In the rows, 128 means zero.
T: 4 groups of rows, each row roughly a mix of its group's hidden directions; some rows fit no group
T (146 x 11)
[[123 111 162 149 151 174 145  93 129 126 144]
 [ 81  93 102 118 151 141 143 115 115 145 104]
 [ 96 112 165  89  99 153 144 129 130 134 150]
 [136 146 113 112 103  90 130 148 122 118 181]
 [119 149 126 173 138 178 152 111 113 125 123]
 [ 95 153  91 155 102 165 129 130 123 149 127]
 [126 136 119 180 167 155 126 150 121 146 111]
 [128  97  76 140 136 143 109 132 137 139  88]
 [110 145 126 100  81 102 133 114 134 170 131]
 [119 130 150  87 148 145 132 180 141 135 107]
 [118 149 115 148  86 135 109 170 147 147 106]
 [128 118 144 124 133  91 159 149 149 161 169]
 [124 140 143 141  88 149 130 155 178 150 122]
 [101 117 160 173 125 153 148 133 116 117 162]
 [157  97 115 159 121 127 119 149 168 161 139]
 [108 138 139 132 153 115 141  69 111 157 132]
 [137 108  73 133 116 134 133 102  96  98 125]
 [136 147 140  93 161  86 123 145 132 163 139]
 [129 123 143 114  88 115 171 142 165 111 109]
 [ 95 125 124 112 120 185 137  93 129 124 112]
 [ 95 121 154 132 106 161 151 118  91 102 114]
 [ 91 139  84 142 136 126 146 121 127 176 125]
 [110 149 122 161 125 156 134  73 113 112 117]
 [149 113 136 117 150 163 108 113 132  73 132]
 [123 113 156 104 152 168 114 104 129 100  97]
 [108 134 160 122  96 177 116 146 156 128 117]
 [117 140 110 141  97 102 136 153 158 174 113]
 [107 123 145 131  66 127  96 133 153 126 132]
 [161 160 113 128 126 140 141  83 123  95 105]
 [144 107 118 165  92 139 108  89 131 130 156]
 [ 91 102 102 160 133 153 131 111 106 134  95]
 [125 107 171 146  98 108 121 115 151 168 136]
 [147  90 130 168 168 118 133 135 133 143 157]
 [145 148 157 151 133 174 139 158 125 100 110]
 [152 143 119 181 108 131 137 109 105 153 103]
 [148 107 146 126 127 155  93 109 136 171 159]
 [107 119 150 137 107  70 125 130 107 147 153]
 [129 156 159 121 161 132 122 147 178 145 114]
 [154 103 125 162 138 129 103 143 107  82 111]
 [121 114  96 167 144 131 157 153 152 130  94]
 [154 155  91 109  97 106 148 156 140 128 148]
 [137 106  91 169 106 125 116 153 157 112 147]
 [152 160 134 136 159 146 102 149 161 100 110]
 [117 137 161  97 147 172 154 122 130  97 136]
 [ 89 182 124 121 135  95 135 123 116 113 144]
 [136 120 124 120  60 127 140 125 111 133 160]
 [ 89 118 148 148 136 102 124 102 103 164 150]
 [139 116 103 147 121 116  93  96 115  81 145]
 [162 120 133  89 119  79 119 146 117 128 105]
 [134  97 161 145  95 128 162 102 124 101 143]
 [ 84 145 125 110  74 136 114 110 135 134 114]
 [149 155 128 130 155 107 142 177 156 151 134]
 [121 146 124 172 123 144 109  98 111 146  84]
 [ 96  86 110 139 112 109 142  88 118 147 141]
 [ 92 116 149 131 100 125  94  92  95 120 126]
 [112 126 124 144 175 123 126 104 168 121 165]
 [114 164 140 153 101 173 140 145 113 154 127]
 [145 159 126 121 164 131 129 100  86 102 149]
 [130 146 119 129 122 155 140 131  83  83  97]
 [112 159 118 121 107 156 164 120 158  98 105]
 [107 104 159  81 115 135 109 142 148 121  97]
 [156 143 108  93 132 142 151 125 141 123  75]
 [125 156 165 133 181  99 127 128 125 135 148]
 [100 152 110 152 164  87 143 142 152 136 126]
 [144 154 106 111 119 161 154 121 156  92 103]
 [118 100 121  83 108 130 138  88 100 107 122]
 [129  96  91 152 156 115 132 143 141 152  90]
 [126 171 122 130 175 131 112  93 128 141 152]
 [101 149 110 149 150 106 150 117 116  94 167]
 [130 145 122 161 146 121 138 170 102 151  90]
 [144  91 127 147 145  96 147 132  98 164 106]
 [123 150  78 156 116 133  88 132 141 107 140]
 [129 155 107 160 125 170 101 130 132  89 140]
 [127 124 150 152 116 187 143 127 137  94 117]
 [ 97 105 165 129 100 116 147 154 117 148  98]
 [129 145 118 118  90 126  89 114 135 141 178]
 [161 171 128 125 118 139 145 106 134  85 108]
 [102 120  88 151 119 166 106  93 133 120 116]
 [107 109 142 148 146 163 126 119 105 104 174]
 [168 131 110 138  87 100 131 106  99 150 129]
 [104 140 166 134 165 159 101 132 104 127 104]
 [124 107 147 134 141 138 170 100 119 177 117]
 [131 139 128 108 132 144 130 129 105  87 185]
 [167  79 128 136 125 156 116 138 109 119  98]
 [ 96  87 125 122  93 112 135 170 135 143 122]
 [157  98 132  88 128 121 141  87 136 155 146]
 [167 128 100 141 149 147  79 139 117 113 140]
 [116 124 140  90 141  89 161 112 137 166 126]
 [151 150  92 135 114 174 141  98 148 138 135]
 [113 150 131 162 138 134 153 142 185 128 143]
 [130 163 171 110 137 111 117 122 156 109 163]
 [142  67 122 116 110 146 139 149 129 130  97]
 [102 125  93 140  77  96 132 122 130 109 143]
 [147 123 118  81 115 100 157 146 151 121 158]
 [140 135 141 100 114 167  91 109 111  93 141]
 [154 133 169 105 149 120 162 125 144 159 148]
 [141 117 116  60 115 107 151 129 131 119 120]
 [113 127 127 106 115 154 139 194 142 134 135]
 [120 142 142 107 104 132 114  97  96 129 180]
 [143 160 134 151 131 110 164 101 124 161 161]
 [ 83 120 121 132  80 104 156 130 143 118 142]
 [141 135 144 172 158 153 135 139  91 132 157]
 [136 161 153 178 116 129 114 122 157 142 153]
 [137  70 144 135 105 100 144 108 112 132 146]
 [154 117 160 109 107  75 143 138 130 130 149]
 [157 138  85 174 144 144 127 145 139 110 135]
 [147 137 166 122 169 105 104 123 151 127 161]
 [ 89 118 152 118 146  99 140 120 127 176 146]
 [129 120 133 118 187 146 158 160 115 133 141]
 [116 103 152 152 145 114  89 147 147 160 154]
 [103 121 128 118 148  97 135 127  69 142 149]
 [103 128 137 105 118 119 174 105 131 150  87]
 [112 141 128 138 172 109 137 148 138 148  78]
 [159 121 109 128 165 102  94 160 149 110 131]
 [116 102 128 146 122 116 117  74  97 109 154]
 [143 127 174 120 114  83 141 147 129 121 162]
 [ 87 167 107 117  99 147 149 111 126 146 147]
 [129 108  85 124 105 172 158 140 128 126 106]
 [131 139 131 161 149 125 156 162  83 130 102]
 [146 148 102 117  93 131 149 171 157 131 149]
 [134  87 130  97 149 129 112 100 158 148  99]
 [162 120 142 130  81 162 123 141 152 107 146]
 [143 107 139 128 112 145 155 155 140 135  70]
 [129 116 134 129 116 171 115 128 127 183  98]
 [143 136 114 174 135 146 101 144 117  86 107]
 [153 126 130  99 153 168 161 109 154 122 107]
 [104 182 111 117 130 145 131 154 119 100 104]
 [144 147 162 153 147 115 111  93  86 133 127]
 [152 137 113 130 116  80  94 161 114 151 126]
 [136 138 124  88 110  77 139 138 127 165 135]
 [131 163 107  95 128  96 151 145 111 157 105]
 [161 134 106 142 143 113 109 158 103  92  99]
 [119 108  90 148 112 157  93  91 141 114 132]
 [122 108 142 177 158 142 142 138 154 162 120]
 [133 115 133 109 147 157 102  90 127  91 160]
 [103 169  89 132 132 129 132  88 143 118 151]
 [134 105  77  99 118 121 148 115 162 119 147]
 [147 142 150 157 120  96 160 142 110 168 141]
 [154 108 107  90 158 144 105 107 145 104 108]
 [112 114 139 132 126 133 104 194 141 136 150]
 [134 127 139 103 148 117 171  81 106 148 132]
 [111 167 156 146 143 182 129 132 142 133 122]
 [105 132 106 140 116 168 149  80 126 154 134]
 [ 99  93 152 137 142 148 100  96 102 105 125]
 [170 125 154 160 166 127 121 159 146 123 138]
 [136  98 102 168 154 103 137 131 109 153 154]]
one row of each group, then the others: which group is each in?
[134 120 151  85 132 159 150 128 162 133  93]
W
[ 98 142 100 142 101 172 125 100 117 105 137]
H
[134 175 111 133 134 139 141  77 135 100 130]
E
[121 126 139 114 116 130 143 104  65 110 153]
Q

[131 125 145  77 148 119 132 128 168 141 162]
H
[111 102 106 131 156 170 123 122 156 134 166]
E
[150 115 130 174 125 124  78 130 155 120 114]
H
[152 156 143  91 123 103 129 122 157 143  88]
W
[ 74 124  84 130 133 121 124 138 139 146 157]
H
[136 119 126 132 180 126 138  99  91 107 154]
W
[118 111  88 146 105 101 163 146 157 129 111]
Q
[109 168 181 149 119 143 147 123 121 114 116]
E
[115  97 159 144 102 120 166  87 118 123 136]
E
[ 89 115 182 114 138 130  98 120 109 124 136]
W
[128  64 120 148 128 122 118  96 129 151 129]
H
[ 94 149 126 156 159 142 106  93 109 153 138]
E
[128 166 119 105 119  96 125 168 155 116 153]
E
[125 106 146 153 145 162 103 133 144  78 139]
H
